One turning vector, and how many ticks it has turned
The counts run from 0 to 260.
[163 107 112 141 145 142 110 156 115 126 136 128 147  83 154 137 127 145
 156 109 102 113 130 142 165 108 110  93 146 120  96  84 118 104 103 106
 144 121 122  73 128 153 186 140  88 163 144 154  92 132 127 141 161 144
 122 143 157 142 143 137 150 127 177 130 156 129  97 139 127 155 148 162
 145 175 179 102 121 153 131  90 182 188 139 154 132 177 139 136 169]
228
[147 108  96 116 146 144 132 149 116 121 135 144 143 120 134 123 123 185
 145  97 110 117 139 109 198 126 124 100 132  93  85  72 122 138 142 120
 177 133 118  77 123 152 175 114  94 137 159 162  97 127 126 125 146 166
 112 149 138 115 145 114 134 126 198 109 160 161 100 130 115 137 133 134
 136 155 171  96 120 152 132  93 172 185 151 147 117 205 151 148 154]
252
[140  85  96 154 129 140 103 158 118 121 155 138 130  98 111 132 112 140
 139 119  86 108 133 128 158 137 123  73 157 141 104  94 153 104 119 119
 131 118 121  68 123 155 196 143 109 153 153 118  86 120 147 138 145 134
 104 165 148 131 120 125 144 129 173 130 162 134  96 161 132 148 141 170
 147 183 154 124 107 176 133 103 156 206 143 141 140 182 135 149 151]
40
[147 103 118 156 139 151 135 149 122 112 130 147 102 107 120 134 117 156
 136 128 100 118 115 132 202 119  95  88 139 111 103  82 112 145 122 107
 135 125 128  73 116 164 172 123  96 151 169 142  84 124 149 154 141 145
 129 127 147 136 123 129 117 121 198 116 164 147 100 139 131 139 129 158
 150 146 169 127 128 158 154 104 183 193 172 148 130 167 151 137 169]
47
[167  83 112 121 136 137 122 161 129 115 149 143 127 115 133 112 108 142
 104 110  88 104 150 126 184 121 132  79 166 107  88  76 141 123 128 130
 148 130 114  76 110 156 170 137 116 141 134 143  91 138 123 124 145 135
  97 161 133 134 139 109 144 106 161 133 160 128  99 129 113 170 142 136
 138 154 171 111 114 169 120 104 166 213 138 137 130 197 119 161 137]
192
[151  98 113 160 126 148 129 152 115 114 124 156 117 107 130 131 130 144
 137 135 114 127 107 127 180 130 102  92 138 128  99  89 120 120 127 105
 129 124 133  68 115 161 186 121  99 146 171 143  80 113 162 152 135 134
 136 141 159 151 123 134 116 126 187 108 152 138 101 153 125 147 122 166
 148 155 173 130 118 155 153  99 195 189 161 147 135 161 159 136 176]
48
[142  85  83 152 121 150 127 161 116 118 146 147 116 106 127 135 115 157
 138 147 118 135 116 135 150 133  96  78 143 140 110  98 147 127 127 104
 141 136 134  79 109 179 189 134 104 153 176 153  83 111 153 135 125 125
 125 140 133 160 107 133 127 131 201 126 165 137  89 155 115 135 147 144
 157 164 167 113 124 179 154  86 167 179 161 132 143 149 166 142 164]
222
[143  87  96 156 133 138 109 168 125 134 161 141 130  98 113 135  98 145
 122 128  78 114 132 124 162 134 118  72 158 118 111  94 153 105 124 102
 136 131 130  56 128 154 187 143 118 154 153 124  80 140 124 141 144 127
  98 159 151 135 122 133 136 112 178 136 172 131  83 140 132 136 141 149
 139 177 150  99 129 171 137 100 151 199 138 142 130 184 131 144 152]
41
[160 109  99 128 129 129 146 162 120  91 128 162 124 120 136 125 109 150
 129 102 116 100 119 131 186 134 125  93 156 119  86  90 123 124 147 124
 163 140 122  56 111 156 171 102 114 133 148 182  92 127 148 119 154 128
 104 154 134 137 135 102 128 110 177 125 156 137 108 105 122 161 147 121
 143 143 180 118 117 156 142 101 197 191 154 143 128 189 140 138 141]
182
[171  89 118 134 133 143 120 159 125 109 138 153 109 114 126 117 108 137
 129 113 105 104 128 143 170 115 118  78 164 106 109 107 139 115 116 121
 138 133 121  60 106 181 187 133 131 154 157 169  84 150 142 138 153 123
  91 143 153 162 119 116 152 121 163 132 156 127  84 110 114 158 152 128
 156 162 171 111 112 169 139  88 187 179 138 126 135 168 144 147 153]
124
[156  91 125 121 151 159 121 146 140 116 144 154  95  94 121 130 105 148
 136 119 104 119 133 122 182 111 118  79 145 122 106  97 126 121 108 112
 159 127 117  72 120 178 194 135 103 158 168 144  93 133 136 143 136 140
 110 133 170 145 132 121 137 118 162 110 179 147  93 158 116 152 137 148
 147 155 163 125 120 167 118  99 172 196 148 144 136 181 152 143 163]
219
[162  99  88 130 136 145 122 144  95 121 137 140 139 120 148 119 120 168
 143 107 108 113 137 124 153 113 132 100 138 120  84  89 130 109 134 114
 152 117 141  86 127 164 177 143  91 159 160 175  96 137 126 110 160 151
 104 167 143 142 139 145 151 123 192 135 160 147 103 121 112 131 153 138
 139 190 159  83 127 185 136  82 170 173 142 127 144 192 144 135 153]
157
[161 122 109 136 127 155 147 143 111 112 117 144 123 106 132 150 102 153
 145 105 121 127 109 134 202 125 121  95 122 116 116 109 122 120 128 110
 177 130 142  83 103 178 181 113 111 154 171 163  93 132 139 143 149 155
 110 120 161 126 122 113 134 133 197 110 151 148  82 135 118 142 146 130
 147 157 180 110 110 169 148  78 185 170 158 156 119 166 148 129 165]
150
[158  89  98 150 122 141 119 166 115 132 149 134 127  94 132 134 102 151
 122 130  81 117 124 143 169 125 107  66 155 102 111  93 149 115 131 101
 131 141 124  63 113 157 160 135 123 145 154 141  79 151 125 137 150 123
 110 148 139 135 113 138 142 117 187 141 158 126  72 124 123 135 144 142
 149 170 173  88 136 171 151  87 166 196 152 148 129 158 127 139 163]
42
[162  94 106 151 119 147 112 158 115 120 133 126 124 100 139 127 118 143
 124 120  93 107 122 157 182 121  98  85 159 105 113  91 137 122 115 120
 135 139 129  71 106 170 172 143 116 141 148 158  78 140 132 139 152 133
 112 146 140 146 115 127 147 118 177 130 144 122  88 117 135 154 146 147
 156 172 185 101 121 175 148  91 187 188 154 144 134 156 138 146 163]
43
[163 126 114 138 131 150 136 153 113 101 118 153 141 100 141 143 110 150
 148 107 131 117 113 120 182 127 130 101 128 132  82  94 114 101 122 122
 171 128 123  58 119 155 183 106  87 156 149 166  98 113 139 133 148 148
 122 145 178 131 150 113 130 115 181 114 159 145  96 132 125 152 151 147
 138 156 180 121 103 160 138  94 187 183 147 153 129 190 160 125 157]
241
[162 106  95 119 137 127 116 149  97 128 146 140 164 114 142 119 114 172
 133 122  95 114 136 131 166 123 142 108 144 127  88  83 131 111 146 111
 142 130 139  87 125 139 180 142  98 162 137 169  91 142 123 123 161 136
 117 158 140 120 156 138 147 124 205 150 169 136  92 115 137 146 145 133
 144 184 152  88 127 167 149  88 176 187 142 139 124 181 148 141 167]
77
[150 114 102 119 146 139 151 149 114 112 133 149 137 134 129 122 122 159
 139 102 113 101 127 116 193 126 129  94 131  99  87  93 136 138 148 120
 167 137 120  79 117 143 176 100 111 149 157 180  94 126 148 120 156 147
  94 152 150 125 130 109 131 145 187 129 158 151  95 109 108 137 140 123
 136 165 174 107 117 156 151  79 186 184 149 143 119 198 133 143 153]
91
[166  91  95 131 129 140 144 144 106 123 140 144 128 129 133 125 106 169
 113 121  93 117 116 110 182 123 158  88 149 121  82 103 131 125 158 108
 154 132 141  88 120 162 149 131 107 145 148 151 100 110 139 103 147 148
 116 181 137 139 126 136 117 123 204 127 164 136  99 129 120 113 143 130
 147 168 164  96 120 185 147  95 170 201 146 121 124 192 131 155 134]
86
[141 108 105 120 145 130 139 149 132 116 146 154 139 110 114 125 121 139
 125 117 108 104 136 118 197 134 145  91 150 138  97  82 137 116 132 113
 151 140 114 103 121 148 194 128  99 160 150 140  94 110 160 144 139 129
 116 148 152 129 138 103 125 140 178 122 168 131 103 152 114 168 128 146
 141 158 170 143 100 143 121 112 175 223 141 152 124 197 138 162 159]
13
[164 116 102 121 141 135 123 144  95 114 133 140 156 115 129 123 107 174
 136 111 108 117 139 135 195 119 130 110 141 116  89  83 121 120 148 121
 148 121 137  82 118 147 164 133  98 157 133 157  91 141 129 137 161 146
 113 144 135 112 157 116 150 122 216 147 154 141  96 109 136 151 147 135
 149 165 168  97 125 160 147  80 175 187 151 141 114 178 144 150 161]
78
[159 104 100 127 118 147 137 143 111 113 143 139 131 108 116 138  97 157
 139 125 123 131 120 118 181 138 159 103 147 154  98 107 133 110 137 124
 168 117 129  93  98 175 179 133 103 166 161 142  99  99 153 129 130 149
 113 157 148 143 131 107 149 129 208 119 174 149  98 162 117 147 150 144
 160 165 171 125  89 192 138  89 159 195 154 134 123 170 154 150 136]
245
[153  81 115 138 136 136 123 154 113 112 153 153 125 125 120 111 101 164
 107 116  80  89 129 129 194 115 124  82 165 115  87  96 126 134 149 123
 130 130 134  86 128 138 153 134 117 140 131 149  78 136 137 125 160 129
 101 169 128 126 132 128 124 113 192 140 172 134  88 110 142 141 144 133
 144 168 148 102 134 175 138 105 166 208 143 131 123 193 111 148 143]
19
[164 102 102 128 114 145 143 143 115 107 133 160 133 118 109 123 103 152
 118 127 129 126 111 113 202 140 173 104 150 166  96 105 142 111 145 118
 154 142 137  97  98 166 179 132 106 149 155 148  88 105 146 130 130 131
 132 156 152 129 138 105 122 117 194 124 172 128  96 141 121 153 146 129
 153 161 165 129 110 179 142  93 177 206 147 143 136 173 148 147 146]
84
[142 105 106 164 125 145 119 138  89 122 144 152 120 112 102 132 103 165
 143 137 105 126 114 126 184 123 113  81 149 139 104 106 130 121 149 126
 130 109 132  80 111 148 176 132 104 162 150 137  85 125 150 144 159 136
 115 147 143 126 124 132 142 137 212 148 160 147  88 138 142 134 148 153
 155 179 145 107 133 199 152  82 162 187 164 143 123 157 137 132 156]
51
[141 126 105 142 156 148 118 156 119 123 140 136 144  81 134 135 126 153
 158 110 101 105 125 136 193 120 109  96 138 128 107  91 127 104 113 103
 160 134 129  83 126 154 201 140  88 160 161 155  93 140 128 149 160 141
 115 133 162 117 132 133 134 132 182 130 162 142  92 132 134 151 148 150
 139 181 166 104 118 155 142  90 175 185 144 166 133 183 139 124 174]
229
[151 110  92 120 135 134 137 155 121 111 130 141 142 111 133 144 122 161
 146 115 118 126 133 124 190 139 118 101 127 101  83  78 122 129 140 117
 165 133 126  74 110 154 180  97  96 141 171 167  98 112 136 127 140 143
 114 147 140 130 135 107 128 136 201 108 150 156  99 135 101 142 130 132
 138 149 187 121 100 138 147  95 181 191 162 143 111 180 165 155 157]
253
[148  88 108 156 114 138 104 147 117 123 138 135 122 101 119 135 105 149
 139 125  99 128 134 130 159 125 115  78 158 113  95  84 133 102 126 130
 120 109 116  49 109 154 172 140 109 151 156 117  82 136 124 135 142 138
 114 161 141 135 137 120 165 110 180 128 151 137  94 138 129 145 141 157
 151 172 178 101 127 177 143  87 163 191 158 136 128 171 138 153 151]
133
[153  99  97 120 152 132 134 160 115 112 141 150 134 122 143 116 139 146
 135 112 102  89 135 130 184 131 116  91 142 113  91  83 141 127 135 117
 149 155 127  88 125 142 202 131  98 141 155 180  92 120 153 133 155 132
 118 162 142 135 124 124 125 143 162 121 160 132 115 126 109 165 131 140
 129 168 162 117 122 143 131 101 198 210 147 145 138 194 140 143 165]
103
[143 123  79 126 135 138 142 152 118 135 131 130 150  96 152 144 122 153
 148 113 110 121 121 127 184 127 128  95 123 121 103  94 144 116 141 101
 173 139 135 101 118 165 196 128  93 149 172 161 104 113 138 130 143 154
 116 154 152 121 118 128 120 157 191 120 166 144  94 140  98 137 148 140
 129 178 182 108 105 152 138  84 173 191 148 167 122 190 147 140 173]
162
[167  83 109 132 142 135 124 156 115 121 155 155 125 124 123  98 113 154
  98 132  89  93 130 126 182 123 153  90 170 143  95 100 140 122 154 118
 132 140 137  90 121 151 173 150 107 154 134 160  86 125 139 119 153 117
 115 174 137 137 130 132 127 108 184 146 181 127  98 128 133 151 139 133
 149 164 147 113 130 182 125 104 167 215 136 127 139 190 126 150 145]
18
[156  81 102 143 120 148 147 143 113 130 154 159 110 129 118 133 102 131
 123 120  87  97 107 117 170 116 142  59 154 132 103 109 146 123 146 110
 144 134 118  82 132 147 169 124 110 156 157 135  96 101 167 126 144 149
 112 169 160 150 103 128 133 148 168 133 165 137  96 154 112 140 141 147
 138 174 174 121 111 170 127 105 169 208 145 138 130 200 124 151 149]
27
[142  97  97 133 150 131 133 176 128 114 147 133 129 113 140 118 124 153
 124 118  79  93 139 130 187 129  96  77 147  82  99  79 130 135 131 106
 148 156 134  75 131 153 174 120 112 129 152 172  81 137 140 124 136 128
 100 144 135 141 107 116 112 128 177 112 151 127 101 112 113 147 136 126
 135 152 171 110 116 145 145 107 184 200 146 139 124 189 135 152 164]
194
[149  80  78 118 130 132 129 160 105 124 159 143 138 128 130 121 102 173
 114 126  94 120 136 126 164 131 134  91 151 109  90  91 146 131 160 119
 155 137 131  92 121 153 158 134 108 143 157 159  92 114 141 114 133 139
 105 177 117 148 128 126 127 136 208 137 165 143 101 133 110 139 138 121
 146 163 158 105 120 174 141  98 162 199 145 113 119 188 139 164 148]
6
[178  95  99 120 121 148 142 141 105 116 132 158 128 132 121 121 106 165
 110 127 106 131 115 108 186 127 178  95 149 144  89 115 137 115 155 107
 156 131 143  95 110 160 167 136 111 156 156 147 100 111 137 112 134 147
 123 167 163 139 137 138 129 111 191 127 183 138  92 140 113 136 138 129
 138 161 159 112 122 182 130 101 177 205 151 135 134 185 137 144 134]
85
[150 113 110 126 130 134 145 144 108 110 131 153 156 105 133 133 121 142
 135 117 111 102 108 117 182 129 148 107 142 155  88  95 124 117 143 119
 154 139 126  94 127 142 194 111  87 158 145 153 103  93 162 136 147 138
 134 161 165 129 142 126 124 136 190 121 161 135 110 150 116 159 139 158
 139 155 184 137  91 150 139 109 186 202 146 141 118 197 151 149 161]
174
[166 117 114 126 132 137 126 141 107 106 110 134 156 108 128 135 118 157
 151 102 115 105 127 126 205 131 137 112 141 110  87  74 110 108 132 134
 143 124 128  74 105 143 175 113  98 157 136 154  88 127 133 134 150 146
 117 149 149 117 154 107 140 113 196 120 149 130  96 121 131 159 135 149
 146 153 184 115 103 150 149  88 187 193 149 153 113 177 141 153 153]
79
